In the rows, 128 means zero.
Rotation paths and how fast each direction turns (degrees a step)
Each turn is a multiple of 5 degrees from 10 to 175, or 0.
Path 1:
[142 132 125 137 116 140 123 126 119 136 146 138 122 123 123 123 124 135
 133 123 135 132 126 107 115 125 122 145 119 137 122 140 132 126 120 114
 124 115 134 141 118]
[141 134 120 138 115 144 127 131 125 135 145 139 125 117 125 123 125 135
 125 133 135 132 126 120 117 123 118 141 118 132 113 141 131 123 115 111
 124 117 137 146 124]
[131 137 120 129 115 145 131 133 131 140 148 139 131 113 127 125 125 133
 129 127 140 136 134 121 117 119 124 144 114 133 120 136 127 124 120 108
 124 125 138 144 123]
[131 136 116 123 115 143 138 132 123 140 143 138 126 118 125 125 128 130
 139 124 137 132 127 111 117 116 122 142 111 138 130 134 129 124 116 113
 115 124 143 137 120]
[135 138 118 130 117 140 130 134 120 130 143 138 129 110 122 129 127 139
 133 136 130 123 121 111 118 118 121 140 109 142 126 140 131 122 123 115
 116 126 139 137 116]
[136 142 121 132 123 145 125 131 121 130 143 138 127 114 121 127 121 145
 130 129 137 133 131 112 122 124 128 145 116 144 127 137 124 123 122 109
 123 122 134 136 111]
[136 144 118 129 116 145 131 128 123 130 140 143 117 114 121 129 123 141
 132 120 139 132 128 115 121 128 124 143 121 137 119 138 125 126 116 113
 121 112 133 133 118]
[130 142 121 131 107 139 127 134 127 137 140 145 121 110 125 134 123 138
 133 124 136 129 127 120 112 124 120 143 118 130 118 142 133 129 126 114
 118 117 134 138 119]
[134 133 126 134 114 134 123 131 125 144 145 139 125 119 124 130 121 135
 137 124 138 135 130 109 112 122 124 147 115 135 123 139 132 128 130 113
 121 121 134 141 119]
[144 130 122 137 117 141 127 128 121 137 145 139 127 123 124 122 126 131
 131 130 135 130 126 107 115 123 118 144 118 138 120 140 131 125 117 112
 121 117 139 146 121]
[139 135 120 136 117 146 128 133 125 134 147 139 132 113 126 124 125 135
 125 137 134 131 127 124 119 120 121 142 115 134 115 139 129 121 117 110
 122 122 139 146 123]
[131 122 130 131 127 127 126 127 130 133 131 128 129 132 130 125 128 123
 127 127 129 131 129 129 124 127 126 128 129 124 124 129 131 128 128 127
 130 127 129 134 133]	45
[132 128 125 128 125 128 131 126 123 126 126 128 123 129 127 128 130 124
 128 128 127 124 124 126 129 128 124 125 129 126 127 128 131 128 122 131
 126 124 130 126 131]	125
[126 126 129 125 125 122 129 129 127 132 127 128 128 129 128 130 129 126
 134 127 127 126 126 122 124 125 127 128 125 129 133 129 131 130 133 130
 125 132 129 128 127]	80
Path 2:
[139 134 127 124 124 142 129 114 122 122 125 125 134 103 133 146 122 143
 128 122 125 130 103 131 112 115 124 125 130 131 130 133 140 138 123 133
 137 139 129 124 119]
[141 137 122 114 116 140 130 112 124 123 127 122 136 114 127 142 121 138
 133 119 123 137 114 130 126 103 128 126 139 124 133 130 150 136 126 132
 132 142 131 124 123]
[140 136 129 127 122 145 130 115 119 119 126 122 136 104 132 143 123 140
 128 125 122 131 103 129 113 113 123 126 132 133 131 128 142 138 128 133
 134 137 126 125 116]
[142 139 122 109 121 142 134 112 129 121 127 119 141 114 129 141 119 139
 128 120 123 133 112 130 123 108 132 122 142 122 129 127 147 134 124 132
 130 143 128 123 126]
[141 135 130 129 122 147 128 115 114 119 132 119 140 107 128 143 121 136
 127 128 121 134 107 129 117 111 121 127 135 131 131 130 146 133 132 132
 130 137 117 124 117]
[142 140 123 111 124 143 138 114 126 121 128 121 143 114 130 137 119 137
 128 121 122 130 109 128 116 112 129 124 141 120 125 129 143 135 124 135
 128 142 126 126 127]
[144 133 128 122 122 149 129 113 113 121 137 122 137 115 129 142 117 137
 123 127 123 136 108 129 120 111 122 128 138 126 129 133 147 133 133 132
 127 139 117 124 120]
[143 138 127 111 124 145 139 116 131 120 130 121 147 111 129 138 122 139
 128 121 127 129 108 128 111 114 126 122 137 126 121 130 145 131 127 136
 125 137 121 130 123]
[146 132 126 117 126 148 128 115 113 123 140 124 136 117 130 142 117 138
 125 125 123 139 110 132 121 113 121 132 137 125 130 136 146 132 130 131
 126 139 118 122 123]
[144 135 129 115 122 144 134 115 130 122 136 121 145 111 127 138 121 137
 131 122 128 128 111 127 110 111 123 125 137 130 118 134 150 131 130 139
 128 133 125 135 119]
[147 131 124 109 126 146 124 115 117 127 143 128 138 114 131 144 119 141
 126 123 127 138 108 132 119 117 122 130 137 121 126 136 143 131 125 131
 130 139 123 123 125]
[127 127 129 134 125 128 124 128 125 127 129 125 128 129 125 127 128 125
 130 130 128 129 131 126 131 123 124 130 128 132 129 129 134 126 134 129
 127 125 126 130 124]	155
[128 128 131 128 130 124 129 128 124 127 129 123 127 130 129 132 133 125
 125 131 126 127 129 130 131 128 131 125 128 127 125 129 130 127 123 131
 132 123 128 127 131]	0
Path 3:
[119 138 146 122 126 127 129 102 128 127 135 129 130 126 138 139 140 117
 145 122 123 126 142 127 117 120 142 147 123 116 125 116 122 144 130 133
 131 128 129 143 136]
[129 140 143 118 128 123 126 108 118 131 131 132 124 132 138 137 145 126
 145 121 121 131 136 128 116 126 148 143 119 120 115 123 123 146 128 137
 132 127 126 132 140]
[127 133 142 115 131 125 122 109 112 135 132 137 126 135 140 128 145 124
 137 116 126 136 132 129 120 129 143 139 119 107 117 130 129 147 132 133
 134 123 115 127 137]
[117 125 143 117 126 128 120 110 120 140 135 139 130 134 140 127 142 118
 131 119 131 132 136 127 122 127 132 142 122 104 125 124 129 144 137 133
 136 127 117 136 137]
[112 132 143 123 125 130 120 108 128 135 141 135 132 133 138 130 145 124
 137 124 136 134 140 120 123 124 132 144 120 115 125 115 120 147 136 132
 137 129 125 141 131]
[116 139 138 126 132 126 127 107 126 123 139 135 130 129 140 131 144 126
 142 121 132 140 139 119 118 117 144 144 116 117 118 117 119 144 130 134
 132 123 125 138 130]
[121 137 137 117 134 123 131 103 125 121 132 135 127 122 140 136 139 121
 141 117 124 134 138 127 112 118 144 142 122 109 120 125 126 141 126 132
 126 121 119 135 139]
[121 136 146 112 127 125 125 106 123 134 130 134 129 128 139 138 138 120
 142 117 120 125 136 134 114 132 136 143 128 111 120 125 127 147 129 133
 130 124 121 129 142]
[122 132 146 121 125 130 115 113 117 139 135 134 130 137 140 134 144 125
 139 118 127 131 132 130 123 136 136 144 120 115 116 125 127 153 137 135
 136 126 123 134 137]
[121 130 141 127 128 132 119 112 113 130 136 138 132 136 142 125 146 122
 138 120 134 139 134 124 126 124 141 142 115 112 119 125 126 147 137 134
 139 127 122 139 130]
[118 130 141 120 126 124 129 105 122 131 134 139 132 130 140 126 143 118
 136 122 133 134 139 120 123 113 142 139 118 105 129 119 125 139 134 133
 136 130 120 142 133]
[127 130 131 129 125 128 126 129 132 133 130 126 126 131 127 131 129 132
 130 130 128 124 129 127 128 132 127 129 130 134 127 123 124 131 129 130
 129 131 132 128 128]	100
[132 129 130 129 127 131 128 128 123 124 124 124 129 129 128 133 126 125
 131 127 123 124 126 134 129 131 131 130 128 130 126 131 130 130 127 129
 127 128 130 130 130]	55
